Here are some numbered points:
"-32 4 -32 5 -21 -5 26 7 -13 20 22 24 9 -79 5 58 -27 -26 -12
 -28 -44 32 22 44 -46 -9 26 -94 -8 62 -25 12 -13 -29 -6 -33 47 -5
 -7 21 37 49 32 -23 -23 -13 15 32 -34 15 -11 -40 -55 23 4 -18 -9" 0
"-15 1 -11 30 -4 20 34 20 6 12 63 16 -16 39 -10 -17 0 26 22
 -16 -2 15 -10 -30 -17 70 -58 72 5 26 55 -7 -58 27 29 -75 15 -9
 38 -33 -49 -4 -35 9 37 -38 7 -17 -28 11 4 36 -14 -12 37 -56 -22" 1
"-62 -11 -15 -42 -11 -14 77 -19 45 3 -10 -34 -36 -7 30 -14 -12 -11 -27
 -36 -36 -17 51 11 40 -70 29 -18 -17 26 -24 -42 -17 51 1 19 1 76
 -21 -20 17 -98 -16 -34 31 8 43 -9 -27 -59 7 -47 -52 29 13 -24 -55" 2
"-15 -18 -9 -9 2 -3 -10 38 -16 51 15 -20 56 18 -11 39 58 20 33
 30 -54 10 29 10 -25 17 -10 48 -34 -26 2 -1 9 37 2 -30 -67 -38
 27 0 12 20 -20 34 -28 -18 0 23 26 64 -7 -4 10 -5 -17 19 17" 3
"0 22 -31 47 -48 -4 0 3 -27 44 -1 14 14 -21 28 -47 -5 -14 -29
 -29 74 -13 -48 -42 -31 -17 -15 -36 63 -14 30 7 0 10 -3 34 38 2
 21 -28 -38 -6 -24 -39 -77 -27 1 38 -39 -13 2 51 46 12 -18 -10 23" 4
"-49 -20 6 -18 -28 69 18 21 81 -6 -1 -58 -42 34 5 -10 22 41 42
 -29 51 13 7 -27 73 -43 -34 74 17 -41 17 37 -23 86 -28 2 -28 32
 48 -18 6 -20 -50 -6 -19 -17 5 -32 -50 45 54 6 1 -11 8 -22 -2" 5
"-8 -12 42 -15 -4 -22 -6 -6 -69 10 12 -53 -58 -34 25 48 2 -88 19
 -10 -50 -14 30 31 -7 -28 60 -64 22 -3 -34 23 -7 6 -30 -7 24 17
 -2 15 37 -3 10 -35 -12 -26 56 42 39 -38 -41 -22 -12 -43 3 -8 -63" 6
"18 -26 56 2 42 -29 36 13 -1 -25 16 -1 -78 12 -51 12 -4 32 44
 4 41 -37 -49 16 46 20 23 -34 -26 -55 -5 -33 40 -10 21 -36 -16 -84
 27 -21 20 -22 -57 -12 -5 10 -32 0 12 -15 -84 14 25 23 22 55 -62" 7
"-18 13 28 -28 33 -43 -28 22 -37 5 22 -11 30 -35 -19 7 -21 -3 39
 69 -68 -23 -3 15 6 -18 2 -16 -22 31 -34 75 -20 -27 -1 -56 30 -51
 0 7 48 64 4 3 -8 16 21 73 41 15 -13 7 -3 -28 -19 -54 -20" 8
"-24 -11 -47 -18 -5 -24 -16 6 2 28 19 19 56 -49 -93 48 -4 -83 17
 -22 -9 10 6 13 -47 -35 3 -36 1 83 -15 15 15 1 -21 5 0 18
 8 66 23 -5 31 22 -19 3 18 31 65 -40 -5 -12 -25 14 5 2 53" 9
"-37 -37 -12 -46 58 -62 10 -23 -12 6 45 41 -29 24 -92 6 -18 53 88
 95 -17 -28 0 -46 -91 56 21 99 -28 12 -48 -9 -48 -31 31 -56 15 -71
 32 39 -17 -8 -18 45 56 -12 8 32 35 -31 -11 -48 2 42 3 -16 -24" 10
"-22 -17 -34 -11 -56 -1 36 -51 -30 44 -32 -1 27 38 -57 -17 -3 -24 -76
 -64 -30 4 74 45 -13 32 -5 40 -13 -27 5 -25 8 -4 2 13 14 62
 -19 -6 -26 -40 -29 26 38 -18 4 -43 -5 -72 -17 -7 13 0 40 18 -3" 11
"25 -51 -70 -11 -19 -8 47 -1 4 23 -41 20 33 -5 -8 -9 12 -43 -71
 -53 -14 43 61 22 4 17 -25 -12 -8 -54 49 -72 43 25 -23 -6 2 42
 18 -66 20 -62 -61 0 23 12 32 -40 -1 15 13 -20 -28 -34 19 32 -42" 12
"-23 -10 0 -54 -6 -40 44 -38 6 -33 -49 -21 -24 61 -28 -15 -19 19 -80
 -46 -26 18 57 40 3 -29 -5 8 -12 17 -24 -46 59 29 2 14 -11 32
 20 24 -24 -45 -23 -2 70 -13 -18 -69 1 -52 -15 24 -63 69 33 24 -66" 13
"-29 -5 4 28 -43 0 5 3 48 -25 14 -19 -55 -18 -3 -1 -39 -5 -3
 -21 55 -81 -57 -43 17 -45 11 44 24 -15 -6 36 23 32 -27 35 16 37
 -6 20 -49 -53 5 -92 -8 -19 39 -24 -58 -16 35 -10 -42 27 -59 0 28" 14
"21 -27 -3 19 -18 -4 36 -2 -2 13 -30 27 -31 55 11
 14 -13 -23 -47 -58 -19 -35 53 23 30 -7 -5 -13 -4 -43
 70 -67 23 -17 12 37 6 3 -4 -9 -16 -61 -54 -22 19
 -24 -17 -23 -34 -16 -26 22 -107 -20 67 -25 -55" 15
"-57 57 -24 57 -34 3 70 1 1 -41 26 19 34 30 -43 -48 -6 48 -39
 25 69 -18 -28 -25 -20 53 -20 19 45 -5 -3 19 -60 -30 43 -17 14 26
 -43 8 -70 -15 17 6 -11 -33 43 -17 -47 -34 34 17 34 50 -27 10 36" 16
"-5 18 11 48 -15 41 38 12 66 -11 -3 -36 -15 -54 72 6 22 7 -57
 -12 12 11 -52 -44 27 -30 -4 28 48 5 34 62 7 47 -10 -24 10 14
 -37 -27 -20 -10 -13 0 -25 16 11 4 -82 -43 1 23 14 -5 -19 -65 24" 17
"54 42 -49 8 31 -19 -35 26 -18 -42 5 -40 -60 -64 20 -44 -46 3 25
 5 5 -13 -61 -11 39 -48 29 -30 59 -32 -20 11 39 -18 -14 47 0 -28
 -36 25 20 -24 1 -19 -57 -17 11 35 -26 -2 -6 6 14 3 -65 10 21" 18
"29 -28 5 -33 0 18 62 -30 -32 25 6 26 33 47 40 -5 -26 -12 -43
 -62 -2 21 24 40 7 63 -30 -7 6 -26 25 -99 29 21 -12 -16 -2 40
 -9 -36 -43 -13 -62 28 51 28 -19 -31 -7 -8 -33 34 -35 -34 96 -21 -78" 19
"-18 8 33 16 -48 38 37 18 59 4 12 -24 -59 35 12 14 22 24 0
 -2 63 -3 -15 -73 9 -5 -45 52 22 -2 17 30 -5 41 31 -4 28 81
 -14 3 10 2 -25 13 -11 -55 -14 -36 -38 7 22 -9 -28 17 -46 -44 -11" 20
"-14 25 1 -13 -32 2 -2 4 17 -21 6 -13 -18 70 -52 -3 -25 12 35
 8 38 20 19 -11 12 98 -70 34 36 32 -26 28 -30 3 -10 -4 22 42
 -4 8 -71 -20 -18 -13 76 -20 -14 -40 32 41 34 28 5 24 5 -33 -5" 21
"-27 22 -46 -42 20 -34 35 -52 -29 41 28 -12 -1 -59 -11 -11 1 -49 13
 -18 -60 -8 23 8 -35 -15 38 -41 9 41 -3 -49 23 -57 -32 -7 25 65
 -21 43 -12 -16 24 -3 -14 0 31 15 -15 -13 2 -45 -13 -4 -30 31 1" 22
"-24 13 7 -40 -30 17 -19 -32 0 -38 16 -4 -52 -31 27 -18 -31 -9 30
 -57 51 -51 -74 -32 19 -25 5 -11 28 39 -38 30 42 -20 -37 46 19 14
 -11 0 21 -40 2 -33 11 27 5 29 -59 1 9 11 62 14 -65 -4 7" 23
"-1 -14 50 -4 21 -2 9 9 16 34 38 -2 12 23 -45 10 1 30 47
 93 -13 20 17 -26 10 37 4 57 -50 12 -53 17 -51 -2 38 -48 -14 -18
 44 -5 21 35 -14 35 18 -35 -22 -7 39 43 -24 -25 -73 29 -6 33 -17" 24
"15 -20 -2 4 67 -24 24 -33 -35 2 -7 22 -32 35 -39 -40 -32 1 35
 28 36 -13 -59 43 4 55 -11 -27 -8 -11 20 -34 40 -67 42 -31 -5 -30
 5 -37 17 -15 -32 -23 60 24 -7 3 -27 16 -86 -12 87 0 69 60 -60" 25
"-18 -24 -31 -14 -57 -18 -42 -13 14 -20 5 1 -38 34 -96 -48 -16 0 18
 -24 41 -17 -95 -39 21 -13 37 1 45 28 1 28 59 -68 6 13 -3 15
 -1 17 -39 -41 -18 -25 -15 16 28 -21 -10 -36 -46 -12 24 4 3 80 39" 26
"-24 -26 -41 -31 26 5 18 6 -15 42 28 35 16 8 -81 8 23 27 38
 12 -27 10 6 -13 -59 41 14 64 -59 7 -10 8 -20 -7 15 -72 -26 -16
 -2 9 -7 1 -40 45 -16 -9 26 73 31 -28 -18 14 9 8 4 -5 45" 27
"1 22 12 -38 6 -16 -45 -17 -11 -4 1 -16 -19 -80 -4
 -50 12 -27 19 -18 27 -19 -113 -24 31 -23 30 -54 15 18
 10 -13 50 -2 -8 29 2 -26 -33 -8 17 -17 -11 -36 -22
 -5 -1 12 -33 -28 -15 -17 69 -12 -25 70 34" 28
"3 3 0 -43 -33 -6 -64 -18 -5 -41 -19 -4 -11 24 -60 -27 -50 -19 10
 -17 55 4 -60 -45 14 -5 -14 17 76 28 -15 24 46 -28 -1 68 -4 25
 19 13 -61 -58 -2 3 -2 -10 -4 -60 4 0 -9 33 7 25 -17 6 48" 29
"-57 18 -5 -33 -29 0 -6 9 76 -4 7 -45 -57 34 3 -9 9 63 -3
 19 17 14 -20 -59 15 10 -20 22 25 -8 -10 -18 -10 28 -7 7 -16 94
 -9 -4 -47 -38 -25 -7 -14 3 -24 -31 -22 63 41 31 -11 23 0 -34 -20" 30
"-27 0 -21 1 -40 -44 34 -22 -36 4 22 21 -12 -39 -27 46 7 -33 -10
 -75 -93 -22 8 27 -32 -30 43 -11 -19 102 -47 -31 -48 -25 -30 -29 37 -8
 -30 3 17 50 -14 8 -35 14 66 36 -13 -47 19 -9 4 -33 16 31 -4" 31
"-53 -46 7 30 11 -6 63 -19 40 17 -21 -5 -41 -22 35 20 11 47 -54
 -5 -31 -41 17 28 27 -21 -4 23 -1 -28 47 -31 38 63 34 -10 -21 41
 -16 -28 -8 -22 -63 -13 20 -19 -20 -15 -67 -7 -12 -20 -10 21 58 14 -74" 32
"-17 -41 2 -39 26 -10 38 24 42 -14 -25 35 11 24 -62 -17 -7 47 34
 -25 -29 -32 36 39 48 -19 -18 58 33 -44 3 -26 47 32 41 -65 -53 -47
 31 -19 42 -11 -18 -16 11 15 -8 -24 10 4 -68 20 28 7 26 27 -54" 33
"-19 18 -43 48 -76 57 16 -10 19 12 18 14 39 19 2 -3 -21 -18 -41
 24 63 -24 -53 -30 3 27 -81 33 42 12 40 16 -9 -10 8 32 33 40
 13 -20 -61 -2 -12 17 10 -47 16 -35 -11 -5 -3 37 -16 -24 -12 -25 23" 34
"2 18 -25 49 -22 3 -37 8 17 -51 17 8 17 -11 6 -36 -31 -42 -12
 12 99 -29 -54 -37 33 26 -25 -26 38 26 3 24 12 -13 30 58 -5 -19
 -5 25 -27 -24 -17 -47 -32 -24 9 1 -74 -4 -11 9 53 23 -2 -4 39" 35
"6 -10 10 34 -2 -3 -47 -10 -29 29 -31 25 49 -26 -71 -61 38 -48 -6
 -37 52 -40 -63 11 -10 -24 -7 -23 49 -19 12 23 64 11 16 -17 -29 -17
 21 38 -38 -23 -12 7 -30 29 8 37 -5 -4 -24 56 127 -31 0 40 33" 36
"12 -38 41 -25 -4 -39 -2 1 29 43 -11 42 -13 -45 -45 -39 8 6 -5
 -18 -32 -26 -58 5 47 -58 12 42 -2 -5 25 -4 60 2 21 1 -56 -77
 7 -6 34 -66 -7 19 -29 17 7 -11 12 -31 -85 36 52 27 3 76 -64" 37
"1 -2 -10 37 -3 -5 3 23 15 -11 0 -20 -33 -9 -6 -45 -23 -5 -15
 8 42 -33 -63 -26 28 -18 3 -39 23 -6 12 49 12 -7 0 46 6 -14
 -6 14 -17 45 4 -25 -58 -32 10 12 -47 -5 -2 35 75 22 -74 -47 7" 38
"33 -31 15 -21 -1 -24 -24 35 15 -18 30 -20 -43 37 -20 25 -23 31 64
 59 -80 5 16 -24 16 18 -7 34 -15 -1 -38 59 8 -29 21 -56 -33 -28
 35 21 20 21 -35 31 8 21 -61 18 89 -2 6 3 21 34 -4 -33 -18" 39
"-9 5 26 -39 21 1 23 -1 24 -24 -31 -41 3 -94 49 40 23 -7 -6
 -58 -54 -40 27 1 -5 -91 -1 -53 17 13 -5 5 67 44 2 54 29 -17
 -5 -13 25 17 -12 2 0 -29 32 7 -12 -35 5 8 -68 23 -17 -27 -24" 40
"35 18 1 16 -43 -1 -37 -30 0 -1 5 11 -51 25 -59 -16 -4 -42 -7
 -29 41 4 -46 -32 -5 -9 12 -14 35 51 -56 -3 28 -20 11 31 4 24
 -28 13 -19 -49 -29 -14 -20 -76 -2 -56 -17 -48 21 -3 23 20 -52 39 23" 41
"-7 -14 32 -5 66 -5 -14 4 -6 7 24 -15 -30 -3 1 18 -5 28 106
 59 -32 -12 12 -32 0 0 26 23 -48 7 15 -8 4 5 -8 -29 9 -68
 55 4 15 -12 -19 57 15 -18 -15 33 -12 67 -42 -6 -54 -3 -8 -36 -25" 42
"-30 -31 -22 9 -7 -7 -2 -4 -16 -1 24 38 67 -22 -74 18 37 -58 -39
 -47 -50 16 21 6 -37 -46 -12 -17 16 4 -10 -9 7 -61 16 -18 -6 -7
 -39 56 -29 -14 16 26 -31 -11 15 51 20 -17 -2 9 -62 19 -56 -46 31" 43
"-22 28 18 -20 -34 7 -28 -39 36 -7 0 25 -44 -39 -78 -11 -30 2 17
 5 -24 -8 -47 -34 8 -2 9 -1 41 35 -33 5 2 18 2 65 32 40
 -25 -9 -33 -47 -3 0 10 -16 16 -32 -4 -12 -11 16 83 3 -31 73 15" 44
"33 3 9 54 -24 -23 -1 34 -49 -29 10 -1 -4 -22 -12 -54 -12 -22 -48
 -32 61 9 -47 10 -36 -4 -20 -18 45 -3 42 36 7 -10 21 -18 16 -36
 -24 -20 -21 27 -3 -31 -34 23 38 22 -11 8 -9 -2 127 -20 -38 10 12" 45
"0 -8 17 13 -4 -42 -37 -9 -24 8 20 -7 -25 -16 -113
 -33 -7 -42 -12 17 29 -33 -93 -30 37 11 43 12 8 41
 -18 -6 25 -40 28 -3 11 -33 14 -20 -4 -37 2 -15 -15
 5 26 15 0 -16 -30 -37 106 10 19 62 -10" 46
"-7 13 -49 -32 -44 32 2 -14 -2 -34 -17 -4 -17 66 -36 4 -36 15 16
 29 -5 0 20 -29 -19 18 1 28 26 -5 -28 -3 2 10 20 21 -4 50
 -14 16 -87 -42 -36 32 29 -6 -9 -54 12 28 49 21 54 25 -43 -1 26" 47
"-44 22 12 -19 25 -15 46 -35 -31 -15 -12 5 32 -7 105
 12 1 -71 -24 -35 -32 -11 -1 21 -1 -26 -12 -31 18 -49
 44 -40 30 -12 -19 45 -34 -4 -25 -18 7 -62 6 16 39
 -34 5 -14 14 -64 -64 52 -102 4 55 -14 -115" 48
"26 -18 4 6 56 -31 -3 10 16 -6 33 -16 -16 23 -49 26 -2 33 96
 28 -4 -28 17 -21 26 40 -24 87 -48 -19 -57 -4 -64 -9 -4 -74 11 -64
 53 -6 -37 30 -15 42 45 -3 -18 13 6 -33 -28 -33 -13 30 21 7 -37" 49
"-35 18 10 24 -14 6 13 -13 -30 35 8 21 43 -42 55 24 41 -94 -68
 -33 -7 -38 54 26 -37 -17 3 -63 14 8 4 -18 -15 37 -9 39 7 -25
 -41 19 -58 -7 -20 -11 -3 9 19 7 -23 -44 -2 26 -57 17 12 -36 -22" 50
"5 -4 -24 -20 17 -53 -23 -15 8 -3 2 51 15 26 -80 -32 -39 -33 -10
 -10 -24 -58 -37 30 -6 23 30 1 23 15 -19 4 71 -34 35 16 -7 -74
 18 9 -13 -42 -19 -21 10 12 19 -32 13 -37 -66 -5 109 37 2 55 -40" 51
"1 21 7 25 -1 52 -5 45 63 -18 24 -28 -15 42 66 -11 -6 49 19
 44 48 -18 -51 -63 8 46 -8 44 14 -4 27 19 -17 -23 30 5 -5 -18
 6 -19 -55 -9 -35 75 54 -51 -37 -17 -37 -8 4 37 -33 9 -1 -32 2" 52
"-26 -6 -26 15 -50 11 -12 -24 -39 -9 26 -11 28 33 -74 -30 -47 -38 20
 -29 40 -57 -66 -26 -4 1 38 16 27 3 -8 -26 7 -27 27 51 -12 -30
 9 22 -54 -11 -4 -22 -4 -10 34 -25 -4 6 12 -21 52 7 -25 90 36" 53
"7 -22 -9 -21 80 -22 -33 -13 1 5 -5 16 -27 2 -81 -31 8 7 10
 -24 -6 -18 -56 5 32 11 17 37 30 1 20 -49 31 -1 40 -42 -53 -73
 28 -25 59 -30 -60 10 9 4 -12 33 -1 -7 -72 26 75 19 49 83 -3" 54
"10 -17 -8 -11 -70 -2 -58 -10 26 19 9 17 23 -30 -64 -64 -11 -19 -44
 -31 58 -7 -68 -36 -14 10 -3 9 39 -2 13 21 59 -16 20 21 15 -14
 -44 1 -56 -25 -29 3 -16 -21 78 -10 -25 -35 -10 -6 94 14 -29 55 31" 55
"16 -49 -23 -17 50 -23 -14 40 -32 -4 16 38 -13 -25 -13 36 30 -39 15
 5 -62 -7 18 20 -33 -8 29 -18 8 24 -9 59 -29 -16 20 -19 -6 -5
 30 48 18 71 27 -4 -21 19 -15 45 17 -30 -5 31 -17 -1 3 -44 -7" 56
"-15 -39 2 -17 20 2 57 -18 43 36 -22 4 -34 -8 -32 -32 8 24 -8
 -18 -42 -1 54 10 22 -19 7 58 12 -46 -2 -45 57 49 32 -29 1 2
 6 29 15 -25 -21 -38 69 -2 -36 -39 3 23 25 -25 29 20 49 23 -27" 57
"8 -12 21 10 -40 -7 12 -6 36 -9 -29 -32 39 58 5 17 -8 -13 -4
 9 18 31 -16 -2 20 0 -27 10 7 -23 20 -19 22 36 -32 15 7 29
 12 -2 -7 -36 -42 19 26 -13 -52 -36 37 49 22 22 -19 1 -27 -3 -13" 58
"7 21 20 14 -15 12 16 35 22 -26 -25 -29 -12 -56 46 3 -39 -1 -12
 -4 28 -15 -74 -5 27 -35 -7 -44 90 10 35 33 6 -4 9 1 8 -6
 -12 8 11 10 -20 -31 4 14 25 20 -32 29 33 15 62 -8 -37 -10 -2" 59
"33 28 1 -1 -4 11 -18 39 42 -32 -19 -13 -6 104 25 21 -40 32 30
 45 38 37 25 -15 19 43 -31 53 31 28 4 -2 25 -25 17 10 -4 39
 33 10 -19 21 -17 12 22 -38 -34 -32 20 50 -33 30 -63 33 26 -20 -15" 60
"-43 -13 -25 -2 -29 12 74 -12 -3 27 15 39 11 -31 39 17 -25 -13 -45
 -38 -18 1 86 17 6 -18 16 -17 6 -18 6 -18 -9 -15 5 -3 8 12
 -42 5 8 -30 -5 -3 60 -21 -7 31 -33 -63 -27 4 -65 42 13 -21 -49" 61
New points follow, each followed by the numbers of its five nearest points above, looking only along the 5 directions in which the numbered points spread most, nearest first.
"-4 -35 -37 26 -8 -41 66 -15 34 20 -31 0 -37 -65 94 -4 21 -18 -21
 -49 -50 -29 47 5 2 -66 55 -47 1 -15 -10 -24 -3 5 -32 6 -3 64
 -22 2 17 -13 6 -18 15 10 15 28 -23 -15 10 -15 -64 39 -10 -22 -29" 40 2 50 61 48
"-49 -21 -20 -50 -34 -52 9 6 -27 23 6 38 50 -28 -98 21 12 -38 51
 43 -17 -3 23 -3 -34 10 46 22 6 54 -45 38 -44 -94 12 -37 4 -42
 43 45 -28 35 1 31 23 -7 29 48 24 -18 -27 -28 -9 10 0 23 26" 27 9 56 43 10
"9 4 -40 6 16 6 0 25 -32 9 7 18 61 -33 -34 14 0 -92 -23
 -60 -53 18 26 -4 -48 -16 -25 -35 9 44 -20 -21 -23 -31 21 -39 18 4
 -2 26 -55 44 10 -11 -41 14 -10 50 20 -58 -24 35 -34 25 -3 -36 48" 43 9 31 22 0
"0 -31 16 -18 18 -43 -34 10 14 42 9 30 -1 -39 -36 27 4 -28 40
 17 -18 -24 11 -2 11 4 19 34 -38 27 -60 -12 2 -12 -13 -15 -11 -38
 22 82 6 -1 43 15 -2 -7 50 45 54 -11 -9 -3 0 63 6 -23 -6" 56 27 3 8 9
"13 39 8 23 27 4 -14 -1 -12 -2 12 6 -51 -28 64 -69 -24 12 -10
 -6 28 -34 -25 -9 -30 -42 8 -45 27 49 -17 35 43 -69 26 -10 42 -4
 -20 2 -45 -1 -33 -57 -50 -6 -9 -9 -30 -7 1 16 61 30 -57 16 10" 23 38 45 18 59
"44 -4 18 -8 -5 33 -17 47 25 -13 -14 -4 -20 23 -31 -9 -79 28 10
 17 4 42 66 3 1 83 -47 19 -32 -30 -25 4 5 -13 7 30 13 37
 14 15 3 26 -32 10 32 -13 -52 -32 63 55 12 1 -4 -13 -8 -13 7" 1 60 21 58 47
"21 -63 36 17 8 -6 77 8 -51 10 -46 26 22 21 -24 -9 41 6 -45
 16 -10 9 38 40 23 40 -55 -6 -10 -50 -20 -52 44 38 0 -22 -45 -4
 15 -7 64 -32 -55 6 62 70 -27 -31 35 -6 5 -1 50 16 64 53 -59" 57 33 13 19 12
"-9 -35 -39 2 58 -42 -6 18 -39 36 20 24 24 -21 -72 7 29 -52 14
 21 -84 -32 6 -17 -56 -54 59 24 -2 12 -4 12 13 -16 16 -36 -30 -76
 31 29 10 47 16 52 -39 8 13 31 55 8 -52 -2 -45 15 -19 0 22" 56 8 27 3 9
"-1 -31 26 -13 54 -27 -3 18 -16 -25 -26 -5 -20 -86 31 44 -19 -94 4
 -25 -68 -24 10 31 -9 -75 32 -97 14 -16 -4 31 53 -11 -34 -18 5 -23
 -5 32 2 -11 19 -6 -42 -18 2 69 2 -68 6 12 -39 25 -22 -41 -46" 6 40 0 31 56
"-26 -23 14 0 44 23 7 -10 -28 31 47 -24 -19 -12 25 50 36 24 97
 18 -13 6 -15 -24 23 25 -24 37 -42 -3 48 0 -33 -10 -1 -65 -4 -12
 11 -17 18 49 -50 4 -1 12 49 39 20 54 -3 -9 -54 -48 30 -8 -20" 42 3 39 24 49
"7 26 51 -10 -50 5 -4 52 34 -14 0 2 -35 31 34 16 -49 53 13
 -2 3 -55 -18 -36 30 31 20 12 37 -35 8 34 6 -25 29 31 8 11
 26 -10 -21 -62 44 21 4 -42 -9 -37 -41 -23 -23 34 20 47 -6 -73 6" 30 58 20 52 5
"-6 17 -20 -13 -19 -5 -38 -38 16 -29 -6 -10 -15 45 -29 -8 32 -16 17
 -4 49 -9 -32 -67 24 15 -28 17 50 4 -40 11 34 -59 9 62 9 48
 -15 35 -56 -41 -8 27 5 -39 -22 -59 5 7 20 14 51 9 -36 46 22" 29 16 41 44 47
"-13 -38 -38 -1 23 -7 -20 21 -19 42 10 17 47 -12 -120
 36 4 -20 27 38 -32 -36 26 21 -46 -22 28 2 3 34
 -55 25 -56 1 30 -18 -16 -26 22 43 18 32 25 41 -22
 -32 -28 53 46 -31 -59 9 -47 45 3 -3 36" 27 56 9 3 8
"-21 -9 -45 -11 -21 7 96 -23 6 20 -24 15 -7 1 51 18 17 -26 -64
 -38 15 -6 48 35 43 12 -17 -17 57 -17 30 -62 18 11 -1 -26 -13 24
 20 -32 -16 -5 -38 32 7 -15 44 21 -63 -21 -30 24 -87 -33 57 -6 -29" 2 15 61 48 12
"-9 -6 27 -19 -66 -10 34 -9 10 0 0 -20 34 50 -40 0 -28 32 -5
 21 1 28 -17 -20 10 4 5 76 37 -2 7 5 25 11 6 57 -10 50
 10 46 7 -34 -20 2 35 4 2 -93 4 50 27 21 16 -9 -31 -1 47" 47 58 21 34 16
"31 -9 26 6 78 30 12 35 -30 -7 27 -27 42 -4 20 -10 -31 43 31
 33 -26 39 22 -6 -5 80 -38 -2 -24 17 4 18 -62 32 -25 -52 10 3
 29 -21 -4 48 -48 26 38 8 39 20 18 31 -12 -41 -8 -31 41 -4 -12" 3 24 39 42 49
"49 16 32 -32 38 -86 -56 5 -2 -83 -22 2 -36 -6 -4 -44 -25 3 10
 10 9 -47 -25 57 32 -38 -9 -23 24 -22 -20 18 40 -27 32 27 -38 -74
 2 -8 67 -13 17 -49 -33 36 -21 35 8 27 -52 28 75 17 24 30 -43" 37 7 54 28 25
"-7 3 -18 -72 5 -68 -3 -13 10 -34 27 46 -8 -15 -17 38 -10 -12 82
 -25 -65 -36 16 23 -15 -13 70 -32 -60 26 -51 31 -24 -78 9 -5 8 -20
 -25 64 -8 -26 27 41 16 -2 18 55 40 -55 -19 -22 -12 32 -12 9 -57" 56 31 9 8 27
"-30 2 -13 17 -31 40 64 3 -18 2 30 13 61 -80 66 -63 -1 -63 -58
 8 0 -31 59 17 -46 -4 15 -13 -1 -8 -6 -42 -13 1 5 1 54 18
 -39 -27 -10 6 18 -32 21 -13 -11 17 -64 -63 3 29 -20 5 -15 -78 -67" 50 61 2 40 22
"-25 8 36 -7 25 -62 17 -3 -26 14 39 19 -8 -10 -13 49 16 8 45
 40 -52 -29 30 -13 12 0 9 -23 -12 12 -26 32 -17 -16 -5 -51 39 0
 5 9 -12 -7 -40 5 -38 -7 52 50 63 -18 -51 -52 -38 -19 24 43 11" 56 3 8 27 6
"-34 36 7 40 -60 14 19 9 28 -8 -5 0 -52 -10 18 -48 -16 0 -19
 8 42 0 -36 -65 45 -37 -44 24 14 21 -7 10 -3 -5 49 9 3 47
 8 -32 -31 16 -13 -10 13 -59 -16 -19 -42 -42 64 44 22 27 -65 -39 -5" 14 20 34 30 17
"31 -33 45 9 4 -7 19 -27 15 3 -43 -22 9 28 3 -63 4 18 -46
 -34 -41 26 76 61 55 -15 -18 -20 10 -40 39 -17 62 -15 -2 15 -22 5
 -3 24 41 -34 -9 -3 32 12 -31 -62 54 40 -20 23 34 -23 35 8 -70" 57 32 15 12 13
"61 -22 19 8 31 -53 -15 35 -47 -5 -3 8 -63 -11 17 -26 -45 13 -10
 -21 8 1 -17 37 2 9 -48 -7 49 -3 8 -8 17 -38 -33 -8 -36 -34
 14 -23 34 -22 -20 -28 8 63 -36 21 22 36 -39 16 91 0 25 48 -83" 37 7 25 54 33
"33 -19 36 18 91 -34 -29 47 -11 -18 -37 -44 -11 -7 7 -33 -41 3 -46
 -44 19 4 1 56 23 12 -15 -60 20 -76 43 -59 43 -6 27 -41 -18 -22
 29 -8 42 2 -9 -67 6 42 -27 24 -32 44 -40 -26 40 -78 30 11 -57" 37 7 33 57 32
"-62 -26 -8 5 7 18 117 -8 8 5 6 -15 -27 0 87 10 7 27 -33
 -53 -24 -16 21 -9 -21 -3 18 -34 -18 16 28 2 21 27 38 -43 -2 16
 -26 -1 1 -41 -17 -6 41 -32 44 8 -85 -90 40 2 1 9 31 -27 -23" 2 61 48 15 32
"3 11 -40 64 -42 14 24 -21 16 11 -10 -17 17 1 21 49 11 -76 -7
 -6 -69 -12 20 68 -45 -61 26 -69 13 14 -3 32 -15 17 -3 29 10 -27
 -45 8 28 32 25 47 -51 18 -6 52 0 -53 -10 33 -98 13 -32 -13 -31" 0 6 50 40 22
"7 7 0 -9 23 -21 24 31 -31 -34 19 4 4 -26 -17 -52 -27 -1 -38
 -25 30 -24 -31 51 -7 -16 -35 -41 32 -7 31 5 86 -17 9 -24 5 -77
 4 -66 16 52 -20 -72 -33 37 39 48 -19 4 -31 -2 117 -1 -19 69 -33" 28 37 36 46 45
"22 -6 -23 29 5 -28 -47 28 -28 5 5 17 29 -64 24 35 40 -60 -17
 20 -56 -23 23 28 -23 -31 28 -60 19 29 -51 7 2 -2 -17 -42 -3 5
 1 77 12 41 3 4 -69 0 31 91 60 9 -28 -19 -53 20 -7 -26 19" 0 56 31 6 9
"11 -19 -1 -61 26 6 -61 -35 34 -32 -2 -3 -20 0 -12 -60 -26 -3 36
 -5 -4 -29 -72 -5 25 -23 2 -18 2 -65 39 -26 84 -11 -8 -16 -8 -76
 36 -17 28 -74 -23 -27 -1 -14 11 11 -7 19 -71 24 58 22 35 56 -58" 37 7 54 25 33
"20 0 -34 55 20 -21 -62 -5 3 1 -3 -4 -28 -23 -32 -49 -16 -71 2
 -8 17 -16 -70 42 16 -30 8 -67 42 -47 -2 39 61 -19 20 66 -38 -40
 15 27 9 -43 -36 -25 -64 15 2 -28 19 14 -31 36 72 4 0 38 7" 28 36 45 46 23
"-18 -80 -34 16 -4 18 58 -9 25 62 5 -2 12 -35 -33 22 45 -7 -37
 -69 -41 -2 46 50 28 -9 22 29 12 -40 37 -47 34 35 14 -10 -38 9
 -11 -1 12 -23 -18 -26 24 62 22 -83 -59 26 42 -43 33 -7 67 4 -15" 12 15 13 57 19
"59 -26 15 -34 20 -35 -14 -10 -41 -21 -39 0 -72 37 -44
 -60 -55 56 40 27 12 -3 -10 28 23 -21 0 -42 2 -18
 2 5 27 -64 42 -2 -10 -100 -12 7 9 -1 16 -16 16
 21 -39 19 20 -22 -52 -5 95 14 29 20 -79" 54 7 25 37 33
